A state moves one step at a time under one of 6 hidden systems, and each row is a state written as 32 numbers. Each run below is a few steps of one system.
run 1, Y, 9 rows:
[[ -7  -5  15  27 -13   0  -1  11   9  -1 -29  -7 -36   3   2  -9   6  17
   -5  11   1 -24   0 -23  28 -28  -1  26  -3   6  17   5]
 [-17  -4  11  16 -18   8   7  10   3   1 -24  -7 -30   2  -1  -4  16  17
    1   7   3 -33  -1 -28  26 -23   2  27  -3   9  13   1]
 [-22  -2   9   5 -23  16  15   6  -1   4 -16  -7 -23  -1  -7   1  20  16
    4   5   6 -36   0 -31  24 -21   3  23   4  12   7   2]
 [-25  -1   6  -8 -24  22  21  -1  -6   7  -7  -9 -14  -4 -14   6  18  11
    4   6   9 -37   1 -35  22 -17   3  17  10  13   3   6]
 [-23   3   4 -18 -21  26  22 -11  -6   9   3 -11  -6  -5 -18  13  13   7
    1   8  12 -31   3 -33  18 -17   0   9  16  12  -4  13]
 [-20   6   6 -26 -16  26  23 -17  -8  13  11 -15  -2  -6 -19  12   2  -1
   -6  13  15 -21   4 -28  16 -15  -7   2  22  11  -8  22]
 [-11   5   8 -25 -10  23  19 -21  -6  11  15 -17   1  -7 -19  10  -9  -6
  -12  19  14 -12   9 -24  15 -16 -15  -3  24   9  -9  30]
 [ -5   6  14 -19  -2  17  16 -23  -4  10  14 -20  -3  -6 -14   5 -24 -10
  -20  26  15  -3  11 -17  15 -17 -21  -6  25   7  -6  36]
 [  2   4  17  -6   2  10   8 -21   1   8  11 -21  -9  -4 -10   0 -32 -10
  -27  30  15   4  12 -11  16 -19 -26  -8  22   2  -3  39]]
run 2, J (9 x 32):
[[-10   6   3 -35  -2  22  20 -25 -11  11  25 -13  20  -9 -17  16  -8 -14
   -5  12  13  -1   6 -11   1   1 -12 -16  24   6 -13  22]
 [-14   8   3 -35  -5  24  21 -23 -10  12  24 -14  16  -9 -19  15  -5 -11
   -5  10  15  -7   5 -16   5  -2 -11 -12  26   8 -13  22]
 [-17   8   2 -33 -10  26  23 -21 -10  14  20 -13  12 -10 -19  17   0  -7
   -3  10  13 -13   5 -20   8  -4  -8  -8  24  11 -11  21]
 [-20   6   0 -33 -13  27  25 -18 -10  12  18 -12  11  -7 -19  18   7  -4
    2   8  14 -19   3 -23   8  -6  -2  -3  22   9 -12  14]
 [-22   7  -3 -33 -16  29  24 -17 -13  11  16  -9  12  -8 -19  20  13  -1
    6   3  12 -20   0 -24   5  -3   1  -2  18  11 -11  10]
 [-24   5  -6 -35 -17  27  25 -13 -13  10  16  -5  16  -8 -19  19  19   0
   11  -3  10 -22  -1 -21   3   1   5  -3  15  11 -14   3]
 [-24   6  -8 -34 -16  26  23 -11 -13  10  18  -4  21  -8 -18  21  23  -1
   16  -8   9 -19  -3 -17  -1   9   7  -4  12  10 -14  -3]
 [-22   5 -12 -37 -11  23  24 -10 -14   9  20  -1  26  -7 -17  22  23  -3
   17 -10   8 -15  -4 -11  -6  11   7  -6  11   8 -14  -4]
 [-18   4 -11 -38  -8  20  22 -11 -15   8  21  -2  32  -8 -15  20  20  -6
   17 -12   6  -9  -5  -5 -11  17   6 -11  10   8 -14  -6]]
run 3, P, 9 rows:
[[ 21  -2  -9   2  22 -19 -18   3   3  -7  10  11  19   3  13  -3 -11 -13
    3 -13 -10  33  -4  35 -25  24   2 -20 -10 -12  -2 -10]
 [ 22  -3  -5  15  22 -26 -23  10   7 -11   1  11  10   5  20 -10 -13  -7
    2 -11 -11  31  -3  34 -19  19   2 -13 -16 -12   2 -12]
 [ 21  -4  -4  25  20 -26 -23  15   9 -12  -9  13   2   7  18 -14  -8  -1
    4 -12 -13  25  -4  31 -16  13   4  -5 -19 -12   8 -18]
 [ 16  -6  -5  29  12 -26 -23  22  10 -12 -16  14  -5   7  20 -13   1   4
    8 -15 -13  14  -7  25 -12  11  11   1 -24 -11  10 -23]
 [ 10  -8  -8  27   7 -21 -21  25   9 -13 -20  16  -8   8  19 -11  13  10
   14 -19 -15   6 -11  20 -10  12  15   8 -27  -8   9 -29]
 [  1  -8 -10  21  -1 -16 -15  26   7  -9 -21  17  -3   6  16  -6  24  13
   22 -24 -16  -3 -12  14  -9  11  23  11 -26  -4   8 -33]
 [ -5  -6 -14  11  -5  -8  -8  24   2  -9 -15  18   1   4  10   0  32  12
   27 -27 -14  -8 -14   7  -9  14  25  10 -23  -2   6 -37]
 [-10  -4 -19   0  -7  -3  -2  20  -3  -7  -9  18  10   2   6   5  38  11
   31 -31 -12 -10 -14   5 -14  20  27   8 -21   1   1 -38]
 [-12  -2 -21 -11  -6   2   3  16  -6  -4   1  17  23  -2   2  10  37   7
   33 -32  -9  -9 -12   7 -18  25  26   1 -17   1  -6 -35]]
run 4, H, 9 rows:
[[  2   2  21  15   0   2  -1 -12   8   6  -8 -20 -30   2  -2  -6 -29   1
  -29  30  10  -5  12 -14  23 -30 -22   5  15   1   8  34]
 [ -9   1  20   6 -11  12   8 -10   4   8  -7 -18 -26   0  -9  -1 -15   5
  -21  27  13 -18  10 -26  27 -32 -16  10  16   6   6  31]
 [-17   2  14  -3 -20  20  16  -9  -2   9  -7 -15 -21  -2 -13   2   2   8
   -9  18  13 -29   5 -32  26 -27  -9  15  15  11   3  21]
 [-23   0   6  -8 -23  22  20  -3  -4   7  -8  -8 -12  -4 -13   7  20  11
    5   4   8 -35   0 -34  20 -18   2  17  10  13   1   7]
 [-29   0  -3 -10 -23  19  20   4  -8   5  -8   0  -4  -4 -12  11  35  13
   18  -8   4 -38  -5 -29  12  -6  13  18   2  13   1 -11]
 [-25  -2  -9  -8 -20  14  15  12  -7   1  -7   9   4  -3  -4  11  43  15
   27 -21  -1 -32  -9 -16   1   7  20  16  -7  10  -1 -26]
 [-16  -4 -17  -2 -12   4   5  18  -4  -4  -8  14   9  -1   3   8  42  12
   32 -28  -9 -19 -13  -1  -9  16  26  12 -17   4   0 -35]
 [ -5  -4 -17   4  -1  -8  -7  21   0  -7  -9  19  12   3  10   2  33   9
   31 -31 -13  -4 -13  12 -16  21  26   4 -22  -2   1 -39]
 [  7  -6 -16  14   7 -17 -17  21   4 -12 -10  20  10   5  18  -4  19   5
   23 -26 -16   9 -10  23 -19  23  19   0 -24  -8   4 -35]]
run 5, Q:
[[  3  -4  15  35  -6 -10 -13  12  13  -3 -29  -5 -41   6  10 -14  -2  14
   -9  13  -2 -13   1 -11  23 -26  -2  22  -7   1  17   5]
 [  1  -6  14  36  -5 -10 -12  15  12  -6 -30  -3 -39   6  10 -13   0  15
   -7  10  -4 -14  -1 -12  22 -24   1  22 -10   0  19   0]
 [  2  -7  10  36  -4 -11 -14  18  12  -7 -32  -2 -38   7  14 -15   3  16
   -5   7  -7 -13   0 -10  20 -22   2  23 -12   1  18  -3]
 [  3  -7  11  37  -3 -15 -16  19  14  -7 -31   0 -37   7  14 -16   2  15
   -5   4  -7  -9  -1  -5  15 -19   4  22 -14  -1  17  -6]
 [  4  -7  10  38  -1 -16 -18  19  14  -9 -31   1 -35   7  14 -16   1  14
   -4   3  -8  -8   0  -3  14 -18   3  19 -16  -3  17  -6]
 [  9  -6   9  39   2 -19 -20  20  14  -9 -30   1 -34   8  16 -17  -2  13
   -5   3  -9  -3  -3   1  14 -15   3  18 -15  -6  19  -6]
 [ 11  -7  12  38   2 -19 -21  18  15  -9 -29   1 -33   8  16 -19  -7  11
   -7   6  -7   1  -1   2  12 -17   1  19 -15  -6  18  -4]
 [ 12  -6  13  39   5 -20 -22  15  15  -8 -27   1 -34   9  17 -20 -10  10
  -11   8  -6   0   0   3  12 -17  -1  15 -13  -5  16   0]
 [ 13  -4  13  39   4 -19 -20  12  16  -7 -27  -2 -36   7  15 -19 -13   8
  -15  11  -7   3   3   1  13 -19  -3  15 -12  -7  17   3]]
run 6, C, 9 rows:
[[ 10  -2  20  29   4  -8 -13   1  13  -1 -19 -12 -37   6   8 -14 -25   4
  -24  25   3   0   6  -8  22 -29 -16  10   2  -3  12  23]
 [ 20  -3  17  28  12 -16 -19   0  12  -2 -12  -9 -27   5  10 -17 -35  -3
  -26  22   0  16   8   6  12 -18 -19  -2   2  -8  11  22]
 [ 26  -3  12  21  20 -19 -22  -4  10  -5  -2  -6 -11   4  12 -15 -39  -9
  -24  17  -1  30   7  19  -1  -6 -19 -11   0 -12   4  19]
 [ 25   1   4   7  25 -19 -19  -8   7  -3  11  -1   5   4  11  -9 -35 -15
  -19  10   0  37   5  29 -12   7 -14 -21   0 -13  -2  14]
 [ 19   1  -3  -9  21 -13 -11 -11   2   1  19   2  21   0   5  -1 -26 -17
   -7   0  -2  36   2  31 -21  19  -9 -27   3 -12  -9   8]
 [  8   4 -10 -23  15  -5  -2 -11  -6   1  26   5  34  -3   0   8 -10 -17
    4  -8   2  26  -1  27 -24  25  -3 -29   3  -7 -16   0]
 [ -4   3 -14 -32   6   6  10 -10 -11   3  27   5  40  -5  -7  15   5 -13
   14 -14   4  13  -4  17 -23  26   2 -25   5  -1 -17  -4]
 [-14   3 -14 -36  -3  17  19 -10 -15   5  23   4  37  -7 -14  19  17  -8
   18 -16   6  -3  -4   2 -15  23   7 -15   6   6 -14  -8]
 [-23   4 -13 -35 -14  23  22  -9 -14  10  17   0  25  -7 -16  21  27  -2
   19 -13   7 -18  -6 -12  -6  12  11  -5   8  11 -14  -7]]

Which system made each of these runs?
run 7:
[[ 13  -6   8  39   6 -22 -23  19  15 -10 -28   5 -30   8  19 -19  -7  11
   -6   2  -9   3  -1   7   7 -11   2  13 -19  -7  17  -7]
 [ 11  -7   8  39   6 -20 -22  21  15 -10 -28   6 -29  10  18 -19  -3  11
   -4   0  -8   3  -2   8   6 -11   5  15 -19  -7  16  -9]
 [ 13  -8   7  39   4 -21 -23  22  13 -10 -27   7 -28  10  19 -18  -2  12
   -1  -2 -10   4  -3  10   5  -8   5  14 -20  -8  17 -12]
 [ 12  -9   5  39   7 -24 -23  23  12 -11 -26   7 -25   9  20 -19  -1  11
   -1  -4 -12   5  -3  12   2  -8   6  12 -22  -7  15 -14]
 [ 14  -8   3  38   7 -25 -26  24  13 -11 -26   9 -23   9  20 -19  -3  11
    0  -4 -11   7  -4  14   1  -5   6  11 -23  -8  15 -13]
 [ 14  -8   4  37   8 -26 -25  23  14 -12 -25   9 -22   9  20 -17  -3   8
   -1  -4 -11   9  -4  15  -1  -2   5   9 -21  -8  14 -14]]
 : J
run 8, 6 rows:
[[ -7   8   1 -35   0  20  20 -23 -11  11  28 -12  21  -8 -18  16 -10 -16
   -6  12  14   3   4  -7  -1   5 -12 -19  24   6 -14  22]
 [-10   8   3 -34  -5  22  20 -24 -10  11  24 -15  16  -9 -19  16  -9 -13
   -7  14  13  -2   6 -14   5   0 -13 -12  25   7 -14  24]
 [-13   8   3 -32  -9  25  21 -23 -10  12  22 -16  11 -10 -19  15  -4  -8
   -7  13  15  -9   6 -19   7  -6  -9  -9  24   9 -12  23]
 [-19   6   1 -33 -13  26  24 -21 -11  12  17 -12   9  -9 -19  17   3  -5
   -1  11  13 -16   4 -24   9  -8  -7  -5  23   9 -10  19]
 [-21   7  -1 -32 -16  29  25 -16 -11  10  16 -11   9  -9 -20  18  11  -1
    3   6  12 -21   1 -25   8  -5  -2  -2  21  12 -12  12]
 [-24   6  -4 -32 -18  28  26 -12 -13   9  15  -7  13  -9 -19  18  19   0
    8  -1  12 -24  -1 -23   5  -1   4   1  16  11 -10   4]]
 : J
run 9, 6 rows:
[[ 23  -5  13  32  18 -23 -25   8  14  -8 -14  -1 -20   7  18 -19 -29  -3
  -17  12  -6  23   3  19   3  -8 -11  -2  -9 -11  11   7]
 [ 17  -7  10  39   9 -24 -25  14  15  -9 -24   3 -28  10  18 -19 -14   6
  -11   6  -8   8   0  10   9 -13  -3  10 -14  -8  17   0]
 [  7  -7   8  39   1 -17 -18  21  13  -9 -31   4 -34   8  17 -17   2  15
   -1   0  -8  -6  -2   2  11 -15   6  20 -19  -4  18 -10]
 [ -4  -8   4  31  -9  -9  -9  25   9  -7 -31   5 -28   6   9 -10  20  19
    9  -6  -8 -19  -6  -9  13 -13  13  25 -18   1  17 -17]
 [-15  -7  -3  16 -16   1   2  21   1  -4 -26   6 -18   3   5  -2  33  19
   18 -14  -6 -30  -9 -16  12  -7  17  25 -14   6  12 -23]
 [-25  -3  -7   0 -19  11  12  14  -4  -1 -14   8  -5  -1  -4   7  41  16
   26 -17  -1 -34  -8 -18   7   0  20  20  -8  11   4 -24]]
 : P
